One turn sends every row of this set to another row. A few are shown first. Where does it send the rows asked after them?
Gudol: [-35 -10  18 -16 -15 -33  12 -30   1   1 -20  51 -44]
Domu: [-29  -5 -21  -2 -29 -56 -35   8  23 -12  16  36  11]
Ked: [-21  46  32  -8  34   5  -6  17  31 -24 -10  36 -29]
fotug: [-36 -38 -15  -6 -23  12  28 -34 -24  12 -16  18 -22]
difu: [-46  11  30   8   6  23  -2  31 -25  -6  25  -9 -26]
Rav: [-56 -16  10  -4  -4   0  38 -41  -1 -20  -4  33 -27]
lod: [ 15  -1 -43  10 -27   3  34   7   0 -27  23 -11 -17]
zoros: [ -9   6   5 -14  25 -40 -22  20  49  -2  -5   2 -58]
Dopo: [-30   3  17 -20  54   6 -20  37  -6  15 -13  14  27]
Nukir: [-24  19  -3  -5  68  19  12   5  21 -12 -21 -20  10]
gofo: [-31  -4 -30  22   9   8 -24  15 -12  34   2 -18 -51]
popo: [-27  46  47 -12   4   2   7  18  -1  -9  30  22  -8]
Ver: [ -3 -12   4 -39   4 -11  25   0  35  47 -25  -9  29]
zeku: [-14  14 -35  17 -13  -9  38 -22  39 -13 -41  28  24]
rin: [ 10   5 -41 -18 -21  12 -41  10  19  23 -28  24  22]
larat: [ -9 -25  -5 -36  -6 -20  12 -33  -1  -2 -18  64  -3]
reron: [-17 -15 -22  -3   2  17   2  -3   5 -12   3 -64 -20]
Feli: [-10 -22 -37 -34  19  13 -32  -5  18  11 -22 -11  40]
git: [-29 -22 -15   8  11   0 -48  52 -20  12  -9   0   1]
sode: [-14 -48 -22 -27 -25  -7  21 -32  19  -9 -32  23 -18]
gova: [  8  33  12 -19 -10 -11 -21  22  56 -18 -21  42 -15]
kuge: [-14  62 -11  15  17 -11  27 -27  25  11 -14  26 -19]
bara: [ 14  15 -26   1  41 -11 -11  13  32 -41 -22 -20 -25]
futi: [ -1   7  11  12 -38 -45  43  11  17 -24  -6  12 -20]
feka: [-31  -5 -40  -9 -10  27  -4 -19  26  -5  -2 -38  29]
taran: [ 11 -12 -26 -29  28   2 -27  34 -12  29  13  37   2]
dirus: [-16   3 -17  21  13 -30 -42  33  -2 -26  -2 -15 -45]
kuzu: [-44  14  15  11 -23   2   2   1  -3   8  19 -49 -25]
zudu: [-21 -26 -37 -14  35  27   5  12  59 -20  -8  -9  -7]
Tole: [-37   6  16  -6  -6 -30  52 -17   0  10   0  -1  39]
bito: [-41  -9 -29  28 -45 -42   4 -10  -4  15 -18   1  11]
Posa: [-56  14   3 -11  57   7   0   4   8  -8  37  18   4]
kufep: [-15  -3   6   8 -33  -9  26  31  -4  18 -26  59  22]
dilu: [  6  14 -25 -14   5 -22 -61  14  21  -3 -27  42 -12]
beg: [-69 -12  17  22 -24  19  13  37  20  20  -4  24  -1]

dilu goes to Ked
sode goes to larat
kufep goes to futi
And these:
gofo goes to zudu
lod goes to Ver
kuzu goes to feka
bara goes to Dopo

One turn sends every row of this set to another row. A few are shown first. Where does it send the rows asked after them?
rif: [ 55 -50 -19 -30  28  -1  17  14  41  27   1  -5  23  45  12]
Zulov: [  6 -37 -35  28 -19  -2   2 -66   3 -24  17  16 -18 -22   4]
tazaz: [ 46 -36 -16   0  29  43  54 -38   1   3 -31  -7  13  58  17]
leniv: [ 49 -49 -19 -16  28  29  32 -16  41  34  20 -13   8  49  47]
Ziv: [  2  18 -24  47  24  26  36  15  12   2 -17   1  -1 -10  27]
rar: [ -1 -76 -11  11  16  22  10 -37  45  18  -7  44  15  29  54]
Deto: [  8 -43 -28   9  42 -66  29 -38  25 -23  14  -7  22   5  22]
nel: [ -4 -91 -27  12  36  -3 -10 -22  45   2  -7  33 -11   7  36]
Peke: [  9 -55  22   1  21 -22 -17   3  14   1  12  45 -31 -16  -9]
Vide: [ 13 -19 -34   1  31 -45  28 -37  44 -44  -4   5  30  -9  29]
zek: [  2 -27  21  -4  12 -12  31 -75  45  11 -59  -4  -7  13  32]
kide: [  5 -23 -22  -6  27 -46  26 -37  47 -38  -2   0  34 -17  -7]
giz: [ 50 -31  29  23  -1   4  36 -24   5   7  28 -34  -4 -17 -29]
sutir: [  0 -31  20  -7  29  -4  12 -66  10  33 -63   0 -13  20  16]
zogo: [ 18 -50  18 -15  34  -5 -11  20  13   9   9  29 -31 -38  19]
seza: [ -2  -5  -5  56  20  19  47  15   3   0 -39  -3 -12  10  22]
filut: [  0   9   2  35  13  22  35   2  16 -25 -41  11  -2 -18  42]
puv: [ -4   0   5  49  13  13  33  16   5 -19 -21  -4  18  15  43]
todob: [ 12 -51 -10   4  13   8 -24 -18  19  16  25  62  -7 -16  -2]
Vav: [ 17 -17 -14  -1  55 -45  20 -59  18 -32  11   8  31 -15  13]
komi: [ 43 -28  41  24 -16 -15  55 -34  17  25  15 -17  -6  -3 -20]
Lovu: [ 52 -31 -14  16  27  46  50 -50 -12 -20  -6 -21   5  22  44]
zal: [ -2 -70 -23  -2  16  23   1 -26  42  -8  14  35 -21  36  55]
nupub: [ 13 -60   8 -18  25  -7 -18   5  35   7  23  37 -31 -13  -6]
zugiz: [ 47 -25 -17 -39  36  19  16   8  37  37  -7   0  24  41  16]
Fovaf: [ 50 -40  -5 -31  16  26  18   7  37  28   0 -18  17  54   8]
gapo: [ 52 -21  18  30  -2  -7  42 -27  12  16  21 -55 -12  -5 -13]
Sego: [ 64 -33  31  17   2   1  46 -33   4  28   3 -37 -14  -4 -25]
Nak: [ 10 -30 -27  36 -11   9  40 -49 -11  -3  18 -11 -10 -45  -7]
porer: [ 18 -46   4   3  16  -7  -7  21  17  11  15  36 -39 -30  -8]
fudos: [ 64 -25 -25 -22  23  -2   2   3  45  12 -10 -16  12  50   6]
Zozez: [ 52 -39  17  32 -13   5  21 -41 -26  -8  16 -34 -18   4  -5]
naba: [ -8 -36  30 -16  27  -2  26 -52  56  18 -55 -12 -14   5  24]
kubo: [ 58 -32 -25 -26  28   7  17   1  31  34   6 -18  11  58  21]
Mosa: [ 13 -49 -45  39  21 -22   1 -52  -9 -24  -2  -3 -24 -35  10]
gefab: [ 48 -30  28  35  -8 -10  33 -32  -9  26  20 -31  -9  -6 -19]
vegob: [ 16 -35 -11  33   1  25   7 -72  12 -11  29  13 -13 -39   2]
fimod: [  0 -37  -9  -6  35 -16  15 -67  39  43 -54 -13 -18  16  16]
livop: [ 16 -50   5  -1  35  -7 -19   8  14  22  22  48 -28 -19   6]
Rebi: [  3   7   3  21  18  22  37  17  19 -36 -40 -14  -1  -4  21]
Tak: [-14 -13   3  -9  17  -7   8 -64  43  33 -43  -4 -30  20  36]
Fosu: [  8 -34 -39   4  52 -50  35 -24   6 -25   4   6  33 -17   5]
lakup: [ -1 -61 -33  14  23   1  15 -41  37  23 -35  46   3  48  23]
letoz: [ 43 -40  -5   2   0  43  38 -48 -11 -15  -3 -18  35  40  30]
tinev: [ 28 -27 -17  26  28  33  80 -35 -17  13 -17 -18  15   8  40]

Ziv goes to sutir
zal goes to vegob
gapo goes to zugiz
And these:
rar goes to Zulov
Vide goes to filut
tazaz goes to nel
tinev goes to lakup
fimod goes to Fosu
naba goes to kide
livop goes to gefab
Tak goes to Vav
komi goes to fudos
rif goes to porer
Zozez goes to leniv
nupub goes to giz

